Look-ups in named tables: a row name and a column name give one cell, copied from the table.

Lovod:
          Lel  Tetumet   Dig  Botubod  Sapus
Fotip    -2.2     -1.8   3.8      4.3   -1.2
Luv      -7.8     -5.8   4.3      1.2   -2.9
Gok       2.0     -4.5   2.0      0.5   -4.1
Pubife   -3.6     -1.3   2.4      1.0   -1.0
Rerev     4.0      0.2   2.9      0.6    2.6
Tar       2.1      5.5  -6.1     -1.3    5.1
Nole      3.1      0.2  -4.9      2.2    3.3
Busas     0.6     -0.2  -0.2      2.9    6.7
Lisugiz  -1.6     -1.4   1.8      1.8    1.2
Zivi      1.9      2.4   1.2     -3.6   -2.5
Repim    -1.6      4.3   3.2     -7.2   -5.6
Dil      -0.8     -0.4  -2.1      2.0    3.3

Dil, Dig -> -2.1
Lisugiz, Tetumet -> -1.4
Tar, Dig -> -6.1
Pubife, Lel -> -3.6
Nole, Lel -> 3.1
Zivi, Botubod -> -3.6
Tar, Lel -> 2.1
Nole, Botubod -> 2.2
Lisugiz, Dig -> 1.8
Zivi, Lel -> 1.9
Tar, Tetumet -> 5.5
Pubife, Botubod -> 1.0
Fotip, Sapus -> -1.2
Zivi, Dig -> 1.2
Which row has the largest Tetumet? Tar

Lazub
fields: Lura, Rim, Fim, Kulubat, Kuz, Pobabe, Pira
Rutafut: [490, 440, 556, 639, 659, 553, 598]
Bezip: [561, 530, 328, 282, 586, 663, 151]
Ropu: [402, 658, 544, 438, 681, 584, 618]
Risasab: [464, 418, 619, 787, 707, 381, 812]
Dem: [554, 561, 484, 698, 466, 743, 562]
Zemu: [376, 835, 434, 286, 304, 796, 519]
Likolo: [877, 728, 468, 298, 319, 647, 579]
Boz: [596, 538, 415, 707, 291, 424, 613]

Ropu, Fim -> 544
Ropu, Kuz -> 681
Bezip, Lura -> 561
Rutafut, Pira -> 598
Likolo, Lura -> 877
Ropu, Rim -> 658
Boz, Kuz -> 291
Likolo, Kuz -> 319
Boz, Kulubat -> 707
Rutafut, Rim -> 440
Ropu, Kulubat -> 438
Which row has the largest Lura? Likolo

Table Muf
	Zomisi	Lunuf	Pupamaf
Kas	97	56	113
Gib	207	169	92
Rurase	81	43	118
Gor	93	33	106
Laz	210	199	84
Retam	79	50	118
Kep	198	198	102
Defeso	162	133	105
Boranud	178	195	111

Lunuf of Defeso: 133
Pupamaf of Gor: 106
Zomisi of Retam: 79
Lunuf of Boranud: 195
Pupamaf of Retam: 118
Zomisi of Boranud: 178
Pupamaf of Laz: 84
Lunuf of Retam: 50
Lunuf of Kas: 56
Pupamaf of Boranud: 111
Pupamaf of Rurase: 118
Zomisi of Gib: 207
Lunuf of Rurase: 43
Zomisi of Rurase: 81
Lunuf of Gor: 33
Pupamaf of Kas: 113
Lunuf of Gib: 169
Lunuf of Laz: 199
Which row has the largest Lunuf? Laz

Zeraf
|  | Nidokol | Fubefu |
|---|---|---|
| Gogarad | 166 | 104 |
| Rik | 50 | 112 |
| Mured | 121 | 30 |
| Melezib | 202 | 136 |
| Nogava | 34 | 176 |
| Potobu | 177 | 117 |
| Vepese | 194 | 173 |
| Nik | 182 | 138 |
| Dovaf | 108 | 106 |

Nidokol of Gogarad = 166
Nidokol of Mured = 121
Nidokol of Nogava = 34
Nidokol of Dovaf = 108
Fubefu of Dovaf = 106
Nidokol of Melezib = 202
Nidokol of Rik = 50
Fubefu of Potobu = 117
Fubefu of Nik = 138
Fubefu of Gogarad = 104
Fubefu of Nogava = 176
Fubefu of Rik = 112
Nidokol of Potobu = 177

Ruzi:
|  | Zer | Tar | Tepapa | Nokebuk | Tobefi | Pur | Rikina | Faris | Dum | Reb |
|---|---|---|---|---|---|---|---|---|---|---|
| Dimite | 134 | 130 | 65 | 135 | 149 | 146 | 146 | 149 | 136 | 126 |
| Guture | 135 | 100 | 97 | 128 | 130 | 156 | 143 | 149 | 120 | 161 |
| Nalir | 133 | 102 | 132 | 121 | 164 | 162 | 138 | 185 | 96 | 98 |
| Ziri | 133 | 129 | 215 | 129 | 143 | 110 | 135 | 129 | 125 | 159 |
| Ruk | 131 | 96 | 90 | 121 | 129 | 156 | 142 | 144 | 107 | 103 |
| Fipaf | 128 | 144 | 163 | 134 | 127 | 95 | 123 | 101 | 137 | 131 |
| Basefaf | 131 | 125 | 88 | 136 | 131 | 144 | 114 | 151 | 124 | 124 |
| Vizelus | 140 | 155 | 24 | 157 | 104 | 167 | 138 | 139 | 173 | 166 |
| Rozogen | 135 | 137 | 131 | 133 | 166 | 136 | 149 | 157 | 132 | 124 |

What is the Dum of Guture in Ruzi?
120
What is the Rikina of Dimite in Ruzi?
146
What is the Tar of Ziri in Ruzi?
129
What is the Rikina of Basefaf in Ruzi?
114
What is the Tepapa of Basefaf in Ruzi?
88
What is the Pur of Vizelus in Ruzi?
167
What is the Pur of Nalir in Ruzi?
162
What is the Tobefi of Fipaf in Ruzi?
127
What is the Pur of Ruk in Ruzi?
156
What is the Tepapa of Vizelus in Ruzi?
24
What is the Tepapa of Dimite in Ruzi?
65
What is the Faris of Nalir in Ruzi?
185

